[[128 115 130 130 134 126 127 125]
 [128 132 123 128 100 132 130 116]
 [130 130 128 120 123 129 129 123]
 [128 126 133 128 138 132 129 129]]
->
[[128 132 123 128 100 132 130 116]
 [130 130 128 120 123 129 129 123]
 [128 115 130 130 134 126 127 125]
 [128 126 133 128 138 132 129 129]]

[[144 112 131 113 114 113]
 [110 125 130 125 156 125]
 [146 120 128 120 105 120]
 [114 117 129 117 141 117]
 [126 155 118 155 117 155]
 [145 121 151 120 138 121]
 [107 135 105 136 121 135]]
->
[[107 135 105 136 121 135]
 [126 155 118 155 117 155]
 [146 120 128 120 105 120]
 [114 117 129 117 141 117]
 [110 125 130 125 156 125]
 [144 112 131 113 114 113]
 [145 121 151 120 138 121]]

[[111 113 108 154]
 [105 134 119 142]
 [121 140 143 120]
 [128 131 128 119]
 [115 141 132 127]]
->
[[111 113 108 154]
 [105 134 119 142]
 [128 131 128 119]
 [115 141 132 127]
 [121 140 143 120]]

[[158 133 158 142 158 136 129]
 [116 143 116 139 116 145 140]
 [122 116 122 134 122 137 119]
 [125 153 125 134 125 136 148]
 [121 136 121 128 121 129 136]]
->
[[116 143 116 139 116 145 140]
 [121 136 121 128 121 129 136]
 [122 116 122 134 122 137 119]
 [125 153 125 134 125 136 148]
 [158 133 158 142 158 136 129]]

[[153 126 123 126]
 [125 148 121 147]
 [128 113 145 114]]
->
[[125 148 121 147]
 [153 126 123 126]
 [128 113 145 114]]

[[136 145 102 108 118 138 137 128 130 121 139 118 133 138 132]
 [127 132  98 113 125 145 136 126 119 121 139 130 122 137 137]
 [132 138 111 123 119 140 132 141 121 119 136 129 124 126 130]
 [130 136 114 133 125 132 132 130 132 123 126 129 120 119 123]]
->
[[127 132  98 113 125 145 136 126 119 121 139 130 122 137 137]
 [136 145 102 108 118 138 137 128 130 121 139 118 133 138 132]
 [132 138 111 123 119 140 132 141 121 119 136 129 124 126 130]
 [130 136 114 133 125 132 132 130 132 123 126 129 120 119 123]]

[[128 117 121 126 117]
 [134 103 123 129 125]
 [112 134 128 132 120]
 [116 142 109 131 155]]
->
[[116 142 109 131 155]
 [128 117 121 126 117]
 [134 103 123 129 125]
 [112 134 128 132 120]]
---
[[154 121]
 [105 128]]
->
[121 105]

[[149 137 125 129 127]
 [132 140 137 124 133]
 [120 131 119 119 130]
 [127 128 149 125 137]]
->
[127 124 119 128]

[[128 129 128 122]
 [106 129 134 128]]
->
[122 134]

[[124 134 127 115]
 [112 141 111 101]]
->
[115 111]

[[117 133 114 122]
 [134 146 135 119]
 [134 129 141 122]
 [134 111 128 148]
 [139 131 150 123]]
->
[122 135 129 134]

[[157 109]
 [143 154]]
->
[109 143]

[[130 124 155 152 151]
 [127 155 155 155 154]]
->
[151 155]
---
[[143 127 140 133 124 129 128]
 [146 128 117 113 118 129 128]
 [135 127 117 141 114 127 128]
 [140 129 142 143 139 129 129]
 [126 130 106 139 133 128 129]
 [115 128 134 132 130 128 128]
 [142 128 127 122 143 127 128]
 [126 130 139 112 116 128 127]]
->
[[127 128 116 112 139 130 126]
 [128 127 143 122 127 128 142]
 [128 128 130 132 134 128 115]
 [129 128 133 139 106 130 126]
 [129 129 139 143 142 129 140]
 [128 127 114 141 117 127 135]
 [128 129 118 113 117 128 146]
 [128 129 124 133 140 127 143]]

[[112 127 152 121 131 124]
 [112 128 123 127 117 124]]
->
[[124 117 127 123 128 112]
 [124 131 121 152 127 112]]

[[104 144]
 [136 132]
 [132 141]
 [152 139]
 [136 130]]
->
[[130 136]
 [139 152]
 [141 132]
 [132 136]
 [144 104]]

[[142 123 144 117 147 119 126 132 142 132]
 [126 130 138 131 134 120 119 132 141 137]
 [114 126 126 126 129 123 128 130 128 126]
 [140 118 125 116 145 112 123 121 145 125]
 [128 135 111 139 112 143 136 118 111 115]
 [126 113 116 118 148 107 114 117 153 120]]
->
[[120 153 117 114 107 148 118 116 113 126]
 [115 111 118 136 143 112 139 111 135 128]
 [125 145 121 123 112 145 116 125 118 140]
 [126 128 130 128 123 129 126 126 126 114]
 [137 141 132 119 120 134 131 138 130 126]
 [132 142 132 126 119 147 117 144 123 142]]

[[124 126 132 125 126 134 138 127 124 124]
 [129 130 126 129 130 123 123 127 130 131]
 [136 132 117 137 132 118 103 133 134 136]]
->
[[136 134 133 103 118 132 137 117 132 136]
 [131 130 127 123 123 130 129 126 130 129]
 [124 124 127 138 134 126 125 132 126 124]]

[[124 135 131]
 [123 137 122]
 [115 138 130]
 [123 120 109]
 [116 142 125]
 [121 151 137]
 [126 118 110]
 [134 145 137]
 [130 128 123]
 [133 116 133]
 [118 127 118]
 [115 128 120]]
->
[[120 128 115]
 [118 127 118]
 [133 116 133]
 [123 128 130]
 [137 145 134]
 [110 118 126]
 [137 151 121]
 [125 142 116]
 [109 120 123]
 [130 138 115]
 [122 137 123]
 [131 135 124]]
